A hidden rule labels the rows of this table. It goes by one to three of the table's principal directions, not those with the most spread.
[ 0.7 -0.7  0.5 -0.9  0.8 -1.4  0.4  0.   1.1 -0.1  1.2  0.5 -0.3  1.3 -0.9  0.4 -0.3  0.9 -1.6 -0.5  0.1 -1.3  0.   1.5  0.9 -1.8 -0.7  1.2 -0.6  0.6  2.  -1.7  0.7  0.2  1.2 -0.4] h
[-0.4  1.4 -0.5 -0.4  0.1  1.1 -0.2  0.5 -0.6 -0.9  0.  -0.6  0.4 -1.  -0.2 -0.1 -0.4 -0.6  0.4 -0.1  0.5  1.2 -0.7 -1.2 -0.6 -0.1  1.5 -0.8  0.9  1.8  0.6 -0.5 -0.9 -1.4  0.1 -1.5] g
[ 0.2  0.3 -0.2 -0.2  0.  -0.5 -0.7 -0.4 -0.9 -1.6 -0.8 -0.9 -0.4 -0.9  0.5 -0.8 -0.1 -0.2 -0.1 -0.2 -0.6  0.1  0.3  0.2 -0.7  0.7  0.9 -0.6 -0.1  0.3 -0.5 -0.4 -0.3 -0.8  0.2 -1. ] e
[-0.6  0.9 -0.3 -1.9  1.5 -0.3 -1.1  1.1 -0.2 -1.1  2.   0.7  0.9 -0.6  1.7 -0.4  0.3  0.1 -0.8 -2.7 -0.2  0.3 -0.2  3.5 -0.3 -2.1  0.5  0.1 -0.9 -0.2 -1.6  0.1 -0.6 -0.7  0.2 -1.6] e
[ 0.4  1.  -0.4  0.2 -0.6  0.7 -0.5 -0.7 -0.2 -0.8 -0.8 -1.1 -0.5 -0.5 -0.3 -0.5 -0.8  0.3  0.4  0.5 -0.6  0.5  0.4 -1.9 -0.6  0.7  1.2 -1.1  0.7  1.7 -0.3  0.  -1.  -1.1 -0.7 -0.3] d
[-0.2  0.1 -0.5  0.3  0.4  0.5 -1.9  1.  -0.8 -1.5 -1.1  0.1  0.1 -2.2  1.9 -0.4  1.5 -1.6  1.9 -0.8 -0.2  0.6  0.2  0.4 -1.4  2.1  0.5 -1.2  0.4 -1.6 -2.9  1.4 -1.5 -0.4  0.3 -0.7] f
[ 0.5 -0.2 -0.3 -0.2 -0.1  0.4  0.1  0.6  0.5  0.8 -0.9  0.1 -0.2  0.5 -0.6  0.6 -0.1  0.4  0.5  0.5  0.1  0.3  0.5 -0.3  0.3  0.  -0.4 -0.3  0.6  0.1 -0.7  0.4  0.8  0.6 -0.6  0.9] g
[ 0.7  0.5  0.3  2.  -2.4  0.1  0.8 -2.2 -1.6 -0.3 -2.3 -1.8 -0.6 -0.1 -0.1 -1.1 -0.6 -0.4  0.6  1.8 -1.1  0.5  0.2 -3.6 -0.6  2.9  0.4 -1.4 -0.2  0.3 -0.5  0.4  0.3 -0.9 -1.7  1.1] d
[ 0.7 -1.4  0.2  1.8 -0.9  1.1  2.2  0.7 -0.8  2.2 -1.7  0.6  0.2  0.3 -1.8  1.7  0.7 -0.8  1.2  1.4  0.5  0.6 -0.4 -0.6  1.8  0.  -0.3 -1.  -0.1 -1.8 -0.2 -0.1  3.8  3.2 -1.2  2.4] h
[-1.6  0.3 -1.   2.5 -2.1  2.5  0.3 -1.2 -1.5  1.2 -1.9 -1.3  0.2 -1.4  0.  -0.5 -0.2 -0.8  2.5  2.  -0.3  1.6  0.5 -4.  -1.   2.8  1.6 -1.5  1.6  0.2 -1.5  2.7 -0.7  0.2 -2.1  1.6] h
[-0.6 -1.1  0.3 -1.2  1.8 -1.1 -0.7  1.1  1.  -0.4  1.9  1.4  0.6  0.2  1.3  0.4  1.   0.1 -0.7 -1.8  0.8 -1.2 -0.3  3.7 -0.1 -1.7 -1.3  2.1 -0.9 -1.8  0.4 -0.4 -0.4  0.6  1.8 -0.8] f
[ 1.5  1.3  0.5  0.3 -1.4  0.  -0.2 -1.  -0.6 -0.1 -1.4 -0.6 -0.5  0.   0.7 -0.9 -0.4  0.2  0.1  0.4 -1.5  0.7  0.4 -1.5 -0.1  1.7 -0.3 -1.9 -0.9 -0.2 -2.8  1.   0.1 -0.8 -2.3  1. ] g
[-0.5  0.   0.7 -0.4  0.   0.2  0.9 -0.8  0.2  0.5  0.7 -0.1 -0.1  0.2 -0.5  0.  -1.3  0.9 -1.4  0.4  0.3 -0.2 -0.8  0.2  0.6 -1.4  0.3  1.1 -0.4  1.1  2.6 -1.4  0.3  0.3  0.3 -0.2] e
[ 0.6 -1.1  0.2  1.6 -1.6  0.5  3.4 -1.1  0.3  3.1 -0.5 -0.2 -0.6  2.3 -3.7  1.2 -1.4  0.9 -0.9  2.8  0.3 -0.4 -0.3 -3.1  2.5 -0.8 -0.3  0.1  0.7  1.9  4.1 -1.2  3.1  1.9 -0.8  2.2] e
[-2.2 -0.1 -0.7 -0.9  1.4 -0.1  1.1  0.3  0.1 -0.8  2.5 -0.5  1.   0.5 -1.5  0.5 -0.8  0.  -1.2 -0.4  2.  -0.4 -1.1  0.5 -0.3 -3.   1.3  2.5  1.1  2.8  5.8 -2.7 -0.7 -1.   3.  -2.8] d
[-0.7  0.3 -0.2 -0.3  0.4 -1.2 -1.4 -0.6 -0.2 -1.5  1.5 -0.1  0.3 -0.4  1.8 -1.3  0.5 -0.3 -0.4 -1.5 -0.6 -0.7  0.4  1.1 -1.3  0.6 -0.1  0.6 -0.6 -0.4 -0.9  0.8 -2.2 -1.6  0.7 -1.2] e
[ 0.4 -0.8  0.7  1.2 -1.1 -0.4  2.5 -1.2  0.4  2.1  0.1 -0.1 -0.5  1.9 -2.6  0.6 -1.   0.7 -1.2  2.   0.3 -0.8 -0.4 -2.   1.7 -0.5 -0.7  0.8 -0.1  0.9  3.5 -1.2  1.9  1.2  0.   1.4] e
[-0.3 -0.6 -0.3 -1.1  1.5 -1.  -0.8  0.6  0.  -1.9  0.8  0.   0.1 -0.4  0.5 -0.1  0.3  0.  -0.7 -1.3  0.3 -0.8 -0.1  2.4 -0.5 -1.2  0.3  1.1 -0.1  0.2  1.3 -1.5 -0.4 -0.5  2.  -1.9] d
[ 0.4 -0.7  0.3  0.   0.5 -0.6 -0.5  0.8 -0.2 -0.2 -0.4  0.8  0.4 -0.2  1.2  0.3  1.4 -0.6  0.7 -1.   0.  -0.2  0.2  2.2 -0.1  0.3 -1.1  0.  -1.  -2.9 -2.6  0.7  0.9  1.  -0.2  0.6] d
[-1.1 -0.1  0.3 -1.3  2.  -1.  -1.4  1.3  1.  -1.2  2.6  1.3  1.  -0.2  1.8  0.1  1.3 -0.5 -0.3 -2.3  1.2 -0.8 -0.5  3.2 -1.  -1.3 -1.   2.  -0.7 -1.6  0.  -0.2 -2.  -0.7  2.2 -1.8] g
[-0.9  1.3  0.1  0.3 -0.8  0.4  1.2 -1.2 -0.2  0.5  1.5 -0.7  0.4  0.7 -1.  -0.5 -1.4  0.3 -1.1  0.6  0.3  0.3 -0.8 -2.2  0.1 -0.7  0.8  0.4  0.2  2.5  2.7 -0.6 -0.8 -1.4 -0.2 -0.7] f
[-0.5 -0.1  0.2 -1.3  1.  -0.2 -0.4  0.2  0.3 -0.6  1.2  0.4  0.2 -0.2  1.  -0.2 -0.4  0.7 -1.1 -1.2  0.1 -0.4 -0.4  2.2 -0.2 -1.6  0.   1.2 -0.6  0.2  0.8 -0.8 -0.4 -0.1  0.7 -0.9] d
[-0.4 -0.6 -0.6  1.9 -1.2  1.9  1.3  0.5 -0.2  2.4 -1.7  0.1  0.1  0.  -1.5  1.2  0.3 -0.8  2.   2.1  0.8  1.   0.1 -2.9  0.6  1.3  0.1 -0.9  1.5 -0.4 -0.2  1.4  1.2  1.7 -1.1  2. ] f
[ 0.9  0.1  0.4  0.2 -0.8  0.1  0.8 -0.9  0.2  0.8 -0.9 -0.4 -0.7  0.6 -1.1  0.  -1.   0.9 -0.5  1.2 -0.6  0.   0.2 -1.2  0.9  0.1  0.  -0.4 -0.1  0.8  0.5 -0.4  1.   0.5 -1.   1.1] e
[ 1.2  0.7  0.  -0.2 -0.2  0.2 -0.7  0.9 -0.4  0.  -1.6  0.2 -0.1 -0.6  0.7  0.   0.7 -0.4  1.  -0.2 -0.7  1.   0.6  0.4  0.1  1.1 -0.2 -1.9 -0.4 -1.5 -4.   1.3  0.9  0.4 -1.5  0.8] f
[ 0.6 -0.7 -0.3 -0.8  0.5 -0.1  1.3  0.4  0.   0.1 -0.4 -0.3 -0.3  0.8 -2.   0.9 -0.9  0.9 -1.   0.4  0.3 -0.1 -0.1  0.8  1.2 -2.1  0.6  0.3  0.4  1.6  2.5 -2.3  2.4  1.   0.5 -0.3] h
[ 0.4 -1.8 -0.4  1.2 -0.5 -0.9 -0.9  0.1  0.1  0.4 -1.9  0.4 -0.2  0.3  1.6 -0.1  1.8 -0.6  1.8  0.4 -0.5 -0.7  1.5  0.3 -1.   2.9 -2.2  0.1  0.  -3.3 -3.4  2.7  0.2  0.8 -0.5  2.1] d
[-0.9  0.2  0.   0.9 -0.7  0.2  0.9 -0.6  0.   0.8  0.6 -0.3  0.3  0.6 -0.9  0.  -0.3 -0.3  0.   1.1  0.7 -0.1 -0.4 -2.1 -0.1  0.5  0.   0.6  0.6  0.9  2.1  0.1 -0.6 -0.6  0.4  0. ] f
[ 1.2 -1.   0.1  0.2  0.2 -0.2  0.2  0.9  0.4  0.5 -1.3  0.5 -0.3  0.4 -0.7  1.   0.7 -0.2  0.7  0.4  0.2 -0.3  0.4  0.4  0.7  0.2 -0.9 -0.4  0.1 -1.3 -0.8 -0.2  1.6  1.4  0.   1. ] g
[-1.3  0.4  0.3 -0.1  0.2  0.5  0.3 -0.4 -0.2 -0.2  0.4 -0.5  0.5 -0.6 -0.1 -0.1 -0.6 -0.1 -0.1  0.4  1.1  0.4 -0.8 -0.4 -0.6 -0.5  0.7  1.1  0.3  0.6  2.  -0.8 -0.8 -0.4  0.8 -0.9] g
[ 0.   0.6  0.3 -1.4  1.  -0.2  0.1  0.1  0.3 -0.9  0.8 -0.2  0.  -0.1 -0.7  0.2 -0.9  0.7 -1.2 -0.6  0.5  0.1 -0.6  1.4  0.3 -2.2  0.9  0.7 -0.2  1.4  1.9 -2.2  0.1 -0.3  0.9 -1.5] g
[-1.  -0.3 -0.1  0.2  0.3 -0.5  0.2  0.   0.6 -0.1 -0.1 -0.4  0.2  0.4 -0.8  0.3  0.1 -0.3  0.4  1.1  1.6 -0.4 -0.1 -1.1 -0.8  0.4 -0.3  1.7  1.1  0.3  2.4 -0.6 -1.  -0.6  1.9 -0.8] f
[-0.6  0.9 -0.9  1.3 -1.6  1.3  0.2 -1.1 -0.7  0.6 -0.8 -1.2  0.1 -0.1 -0.3 -0.6 -0.6  0.1  1.1  1.1 -0.6  1.   0.7 -3.  -0.7  1.4  1.  -1.3  1.   1.3 -1.2  1.7 -0.6 -0.8 -1.9  1. ] d
[ 2.   0.9 -0.1 -1.1  0.  -1.7 -1.5 -0.7  0.  -2.  -0.9 -1.  -1.1  0.2  0.3 -1.2 -0.3  1.  -0.6 -0.8 -1.9 -0.3  1.6  0.8 -0.4  0.5  0.3 -1.5 -0.6  0.6 -2.8 -0.3 -0.2 -1.4 -0.7 -0.5] h
[-0.4  0.7 -0.1 -0.6  0.1  0.4  0.  -0.1 -0.3 -0.2  1.   0.   0.3 -0.2  0.4 -0.3 -0.6  0.3 -0.7 -0.8 -0.3  0.3 -0.3  0.5  0.1 -1.1  0.7 -0.2 -0.3  1.   0.2 -0.2 -0.3 -0.5 -0.4 -0.6] h
[ 0.  -0.1  0.   1.  -0.7  0.3  1.4 -0.2  0.   1.3 -0.1 -0.1 -0.1  0.7 -1.9  0.6 -0.2 -0.3  0.2  1.3  0.5  0.1 -0.2 -2.   0.9  0.1  0.1 -0.2  0.6  0.6  1.6 -0.3  0.8  0.6  0.   0.7] e
[-1.8 -1.8 -1.6  0.3  0.9 -0.9 -1.   0.5 -0.5 -1.4  0.2 -0.3  0.6 -0.4  1.5 -0.5  1.3 -0.9  0.9 -0.7  0.5 -0.9  0.8  1.2 -2.   1.  -0.2  1.7  1.2 -0.7  0.6  1.  -1.3 -0.8  2.2 -1.2] h
[ 0.2  1.2 -0.5  2.3 -2.8  1.4  0.6 -1.9 -1.9  0.7 -3.4 -2.3 -0.8 -1.  -1.2 -1.  -0.9 -0.3  1.8  2.8 -1.3  1.7  1.1 -4.9 -0.4  3.4  1.8 -2.8  1.2  1.  -2.   1.8  0.4 -0.3 -2.8  1.7] e
[ 1.9  0.1  0.9  0.4 -1.3  0.1  1.9 -0.7  0.8  1.8 -1.1  0.  -0.8  2.  -2.   0.7 -1.3  1.  -0.9  1.9 -0.2 -0.1 -0.3 -2.5  1.8  0.  -1.1 -0.5 -0.1  1.3  1.6 -1.   1.9  0.6 -1.3  1.8] g
[-0.4  0.3 -0.5  1.6 -1.3  1.3  1.2 -0.5 -0.6  1.1 -0.4 -0.6  0.3  0.3 -1.6  0.5 -0.1 -0.4  1.1  1.2  0.3  0.8  0.1 -2.7  0.2  0.3  0.9 -1.   0.8  0.7  0.3  0.4  0.7  0.4 -1.2  1. ] d
[ 0.3 -1.4  0.3 -1.1  1.5 -2.   0.2  1.2  1.3  0.5  2.1  1.7  0.5  1.8  0.2  0.8  1.2  0.3 -1.3 -1.6  0.5 -1.6  0.1  3.7  0.9 -2.1 -2.2  1.8 -1.3 -1.9  0.3 -0.5  1.2  1.   1.5  0. ] e
[ 0.7  0.1  0.3 -0.2  0.3 -0.6 -0.9  0.3 -0.3 -1.4 -1.6 -0.4 -0.5 -1.   0.4 -0.3  0.5 -0.6  0.6  0.2  0.   0.1  0.2  0.2 -0.7  1.4  0.1 -0.3  0.1 -0.8 -0.9 -0.4 -0.2 -0.3  0.7 -0.6] f
[-1.7  1.  -1.7 -0.3  0.4  2.5 -2.5  1.5 -0.6 -0.4 -0.8  0.1  0.8 -2.6  2.9 -0.5  0.9 -1.   2.7 -1.   0.   2.   0.6  0.1 -2.2  1.7  1.2 -1.4  1.6 -0.6 -4.5  3.7 -2.6 -0.9 -1.2 -0.2] e
[-1.   0.8 -0.6 -0.5  0.6  1.  -0.8  0.5 -0.3 -0.9  1.  -0.1  0.6 -1.   0.7 -0.1  0.  -0.3  0.4 -1.1  0.3  0.7 -0.3  0.5 -0.8 -0.8  1.3 -0.2  0.4  0.7 -0.3  0.1 -1.3 -0.8  0.2 -1.2] d
[-1.3  0.9 -0.9 -1.8  2.1 -0.7 -3.1  1.3 -1.2 -4.   1.1 -0.3  0.8 -2.8  3.3 -1.4  1.3 -1.3  0.4 -3.3 -0.2  0.4  0.1  3.8 -2.6  0.   1.6  0.  -0.2 -0.8 -2.5  0.3 -2.8 -2.2  1.8 -3.6] e
[-0.3 -0.8  0.5  0.6 -0.2  1.1  1.2  0.1  0.4  1.9  0.5  0.9  0.3  0.4 -0.6  1.1 -0.1  0.3  0.1  0.4  0.5  0.1 -0.6  0.2  1.1 -1.2 -0.4  0.4 -0.4 -0.8  0.6  0.   1.3  2.  -0.7  1.5] d
[-0.2  0.1  0.9 -1.2  0.9  0.   0.1  0.   0.3 -0.3  0.9  0.4  0.1 -0.3  0.2  0.1 -0.7  0.7 -1.3 -0.6  0.4 -0.1 -0.9  1.9  0.5 -1.9  0.3  1.  -0.9  0.1  1.4 -1.7  0.2  0.5  0.6 -0.8] f
[ 0.7 -0.8  0.  -0.9  0.9  0.9  0.7  1.7  1.2  1.6 -0.1  1.3  0.2  0.8 -0.9  1.8  0.   0.7  0.  -0.1  0.8  0.3 -0.2  1.6  1.5 -2.2 -0.7  0.2  0.2 -0.4  0.1 -0.6  2.2  2.1 -0.3  1.1] d
[ 1.3  0.5  1.2 -1.4  0.4 -2.5 -0.1 -1.5 -0.3 -2.5 -0.6 -1.5 -1.   0.3 -0.5 -1.1 -1.3  1.3 -2.3  0.  -0.6 -0.9  0.   1.3 -0.1 -0.7  0.4  0.8 -1.3  1.   1.9 -3.3  0.5 -1.2  1.2 -1.8] f
[-0.8  0.1 -0.7 -1.5  1.6 -0.2 -1.5  0.9 -0.3 -2.   1.   0.1  0.3 -1.4  1.5 -0.5  0.4 -0.3 -0.3 -2.   0.  -0.1 -0.1  2.6 -1.  -1.   1.   0.4  0.1  0.3 -0.2 -0.5 -1.2 -0.8  1.4 -2.2] e
[-0.4  0.1 -0.2 -1.   0.9 -1.9 -1.1 -0.6  0.  -2.2  2.2 -0.2  0.2  0.2  1.4 -1.2  0.2  0.2 -1.4 -2.  -0.7 -1.3  0.3  2.  -1.  -0.7  0.   1.1 -0.8  0.5  0.6 -0.6 -1.7 -1.9  1.4 -2. ] h
[ 1.1 -0.7  0.7  1.  -0.9 -0.4  1.4 -0.1  0.8  2.1 -0.5  0.7 -0.1  1.9 -1.3  1.   0.3  0.2  0.1  1.2  0.2 -0.4  0.2 -1.1  1.3  0.3 -2.   0.1 -0.5 -1.3 -0.2  0.3  1.8  1.4 -0.9  2.2] g
Which label does each new row get?
[-0.7  0.   0.1  0.8 -0.4  0.6 -0.2  0.  -0.5  0.3 -0.4  0.1  0.3 -0.8  0.7 -0.1  0.6 -0.8  1.   0.3  0.3  0.4 -0.2 -0.6 -0.6  1.2 -0.1 -0.1  0.  -1.3 -1.   1.1 -0.5  0.3 -0.3  0.4] f
[ 1.7  0.6  1.2 -1.1  0.2 -1.6  0.  -0.8  0.6 -1.  -0.3 -0.5 -0.9  0.7 -0.9 -0.3 -1.   1.2 -1.7  0.2 -0.5 -0.7  0.   0.6  0.7 -0.8 -0.2  0.2 -1.   0.7  1.  -2.3  0.6 -0.5  0.5 -0.7] f
[-1.2 -1.   0.5  0.2  0.2  0.5  1.4  0.   1.4  2.4  1.   0.9  0.4  1.3 -1.1  1.1 -0.5  0.6 -0.5  1.2  1.6 -0.6 -0.7 -0.4  0.8 -1.3 -1.2  2.4  0.4  0.   3.3 -0.3  0.2  1.3  0.8  0.9] f
[-0.5  0.5 -0.1  0.9 -1.2  1.6  1.6 -1.   0.7  2.1 -0.2 -0.6 -0.4  0.8 -2.4  0.5 -1.7  0.7 -0.1  2.4  0.7  0.5 -0.4 -4.   0.8  0.   0.7  0.1  1.6  2.9  3.3 -0.3 -0.3  0.  -0.4  0.8] f
[ 0.2 -0.7  0.1  1.2 -1.   0.9  2.2  0.1  0.8  3.2  0.3  0.8  0.3  2.  -2.1  1.5 -0.2  0.4  0.2  1.4  0.6  0.  -0.1 -1.6  1.8 -0.9 -1.1  0.   0.2 -0.1  1.   0.5  2.1  1.9 -1.3  2.4] d
[-0.6  0.6  0.1  0.7 -0.6 -0.8 -0.6 -1.1 -0.9 -0.9  0.7 -0.4  0.3 -0.5  1.5 -1.3  0.5 -0.6  0.  -0.6 -0.8 -0.2  0.2 -0.2 -1.   1.4  0.  -0.2 -0.9 -0.8 -1.4  1.2 -1.4 -1.3 -0.3 -0.4] e
[ 0.4  0.1  0.6  0.4 -0.3 -0.3  0.1 -0.2  0.1  0.  -0.9 -0.2 -0.2 -0.1 -0.4  0.1  0.2 -0.3  0.4  0.8  0.4  0.  -0.1 -0.9  0.   1.  -0.4  0.   0.  -0.7  0.  -0.3  0.   0.1  0.2  0.2] f
[ 0.9  1.9  0.2  0.5 -2.   0.3  0.1 -2.5 -0.7 -0.3 -0.4 -1.5 -0.8  0.2 -0.2 -1.6 -1.8  1.1 -0.8  0.7 -2.1  0.5  0.5 -2.9 -0.1  1.   1.1 -1.8 -0.5  2.4 -0.9  0.4 -0.8 -1.7 -2.6  0.6] d
[-1.9  0.  -0.7 -1.1  2.1 -0.2 -2.8  1.8  0.1 -2.1  1.4  0.8  1.  -2.1  3.  -0.5  1.9 -1.5  1.2 -2.5  0.9 -0.1  0.   3.1 -2.2  0.3  0.1  1.1  0.3 -2.  -1.9  1.3 -3.1 -1.1  2.2 -2.3] f
[-2.   0.   0.2 -1.4  1.5 -1.   0.3 -0.3  0.5 -0.9  3.4  0.1  0.9  0.5  0.2 -0.3 -0.7  0.5 -2.2 -1.3  1.3 -1.  -1.1  1.9 -0.4 -2.8  0.3  3.1 -0.3  1.6  4.6 -2.  -1.5 -1.2  2.7 -2.6] e
[ 0.5  1.2 -0.3 -0.6 -0.2  0.7 -0.1 -0.3 -0.2 -0.6  0.  -0.7 -0.3 -0.3 -0.6 -0.3 -1.1  0.6 -0.5 -0.1 -0.6  0.7  0.  -0.8  0.2 -0.7  1.4 -1.2  0.4  2.3  0.2 -0.7 -0.2 -0.9 -0.7 -0.6] d
[ 1.2 -0.9  0.5  1.1 -1.3  0.8  2.1 -0.5  0.7  3.1 -0.7  0.6 -0.7  1.6 -2.6  1.3 -0.8  1.  -0.3  1.9 -0.3 -0.1  0.1 -1.6  2.5 -0.7 -0.7 -0.7  0.   0.3  0.9 -0.1  2.8  2.6 -1.7  2.9] e
[ 0.2  0.5 -0.6 -0.8  0.6 -0.1 -1.3  0.4  0.4 -1.5  0.6  0.  -0.1 -0.4  0.9 -0.5  0.  -0.1 -0.1 -0.9 -0.3 -0.2  0.  -0.1 -0.9  0.2  0.3 -0.2  0.6  1.3  0.   0.  -1.9 -1.7  0.7 -1.3] g
[ 0.4  0.1  0.  -0.2  0.  -1.  -0.5 -0.2 -0.5 -0.6  0.3  0.1  0.   0.   0.9 -0.7  0.4 -0.1 -0.4 -1.  -1.  -0.3  0.4  1.2 -0.1  0.3 -0.2 -0.5 -0.9 -0.7 -1.6  0.5  0.2 -0.3 -0.4 -0.1] e
[ 1.9 -0.8  0.   0.9 -0.7 -0.6  0.4  0.4 -0.2  0.6 -1.5  0.4 -0.7  0.5 -0.6  0.4  0.9 -0.5  0.5  0.4 -0.9 -0.3  0.6 -0.4  1.1  1.2 -0.9 -1.6 -0.3 -1.2 -1.8  0.5  2.   1.2 -0.9  1.5] e
[ 1.3 -1.1  0.2  0.9 -0.8  0.   0.5  0.3  0.7  1.8 -0.8  1.  -0.2  1.4  0.   0.8  0.8  0.1  0.8  0.4 -0.5 -0.4  0.7 -0.3  0.9  0.8 -2.  -0.6 -0.4 -1.9 -2.1  1.4  1.5  1.5 -1.5  2.6] d
[ 0.6  0.5  0.2 -1.4  1.4 -1.  -2.5  1.2  0.6 -1.8  0.4  0.8 -0.1 -1.1  2.2 -0.5  1.2 -0.4  0.3 -2.  -0.4 -0.3  0.4  2.6 -1.   0.5 -0.6 -0.3 -0.7 -1.7 -3.1  0.7 -1.8 -0.9  0.7 -1.2] f
[-0.7  0.5 -0.2 -1.   1.2  0.  -1.9  0.9 -0.3 -1.9  0.7  0.4  0.5 -1.7  2.3 -0.6  1.  -0.8  0.5 -1.9  0.1  0.2 -0.2  2.1 -1.4  0.1  0.5  0.  -0.3 -1.1 -1.9  0.5 -1.8 -1.   0.8 -1.6] g
[ 0.2  0.6  0.   0.6 -1.1  1.4  1.1 -0.8  0.   0.9 -0.5 -0.7 -0.3  0.4 -1.5  0.3 -1.3  0.5  0.   1.4  0.1  0.7 -0.4 -2.7  0.5 -0.2  0.8 -0.6  0.8  2.1  1.6 -0.5  0.3 -0.1 -1.   0.7] d
[ 0.   0.2  0.1  0.3 -0.2  0.  -0.1 -0.2 -0.1  0.1  0.3  0.1  0.  -0.1  0.2 -0.2  0.2 -0.2  0.1 -0.2 -0.4  0.   0.1 -0.1  0.1  0.3  0.  -0.4 -0.3 -0.3 -0.8  0.5 -0.2  0.  -0.4  0.2] e
[-0.8  0.7  0.  -0.1  0.  -0.6 -0.9 -0.5 -0.6 -1.   0.8 -0.3  0.3 -0.7  1.4 -1.1  0.3 -0.4 -0.2 -0.9 -0.4  0.   0.1  0.6 -1.   0.6  0.3  0.1 -0.6 -0.4 -1.1  0.8 -1.4 -1.2  0.1 -0.9] e
[-1.9 -0.3 -0.2 -0.9  2.2  0.6 -2.   1.6 -0.9 -2.6  0.8  0.4  0.9 -3.3  2.6 -0.2  1.4 -1.6  1.  -2.2  1.1  0.4 -1.1  3.5 -1.8 -0.4  1.4  0.9 -0.1 -1.8 -0.5 -0.4 -2.   0.   2.2 -2.7] g
[-0.3  0.6 -0.2  1.  -1.3  1.3  0.  -0.8 -0.9  0.7 -0.6 -0.3  0.  -0.8  0.8 -0.6 -0.3 -0.2  0.7  0.5 -0.9  0.8  0.  -1.6 -0.2  1.4  0.6 -1.3  0.   0.1 -1.6  1.7 -0.4 -0.1 -1.9  1.1] e
[ 1.6  0.5  0.3  1.7 -2.5  0.4  1.2 -1.7 -0.4  1.8 -2.1 -0.9 -1.   1.1 -1.5 -0.2 -0.9  0.7  0.4  2.2 -1.5  0.5  0.9 -3.5  1.   1.8 -0.2 -2.  -0.1  0.5 -1.6  1.1  1.6  0.5 -3.   2.7] h
[ 1.   0.3  0.2  0.1 -0.7  0.4  0.1 -0.5  0.4  1.  -0.2  0.3 -0.4  0.7 -0.1  0.  -0.5  0.9 -0.2  0.1 -1.1  0.1  0.5 -0.5  0.8 -0.1 -0.4 -1.1 -0.5  0.2 -1.6  0.8  0.6  0.5 -1.8  1.5] d
[ 0.   0.9 -0.2 -0.1 -0.2  0.6 -0.9 -0.2 -0.1 -0.6  0.6  0.   0.  -0.7  0.8 -0.6 -0.1 -0.3  0.1 -0.6 -0.5  0.3 -0.2 -0.7 -0.5  0.5  0.6 -0.8  0.1  0.8 -0.8  0.6 -1.6 -1.1 -0.4 -0.5] g
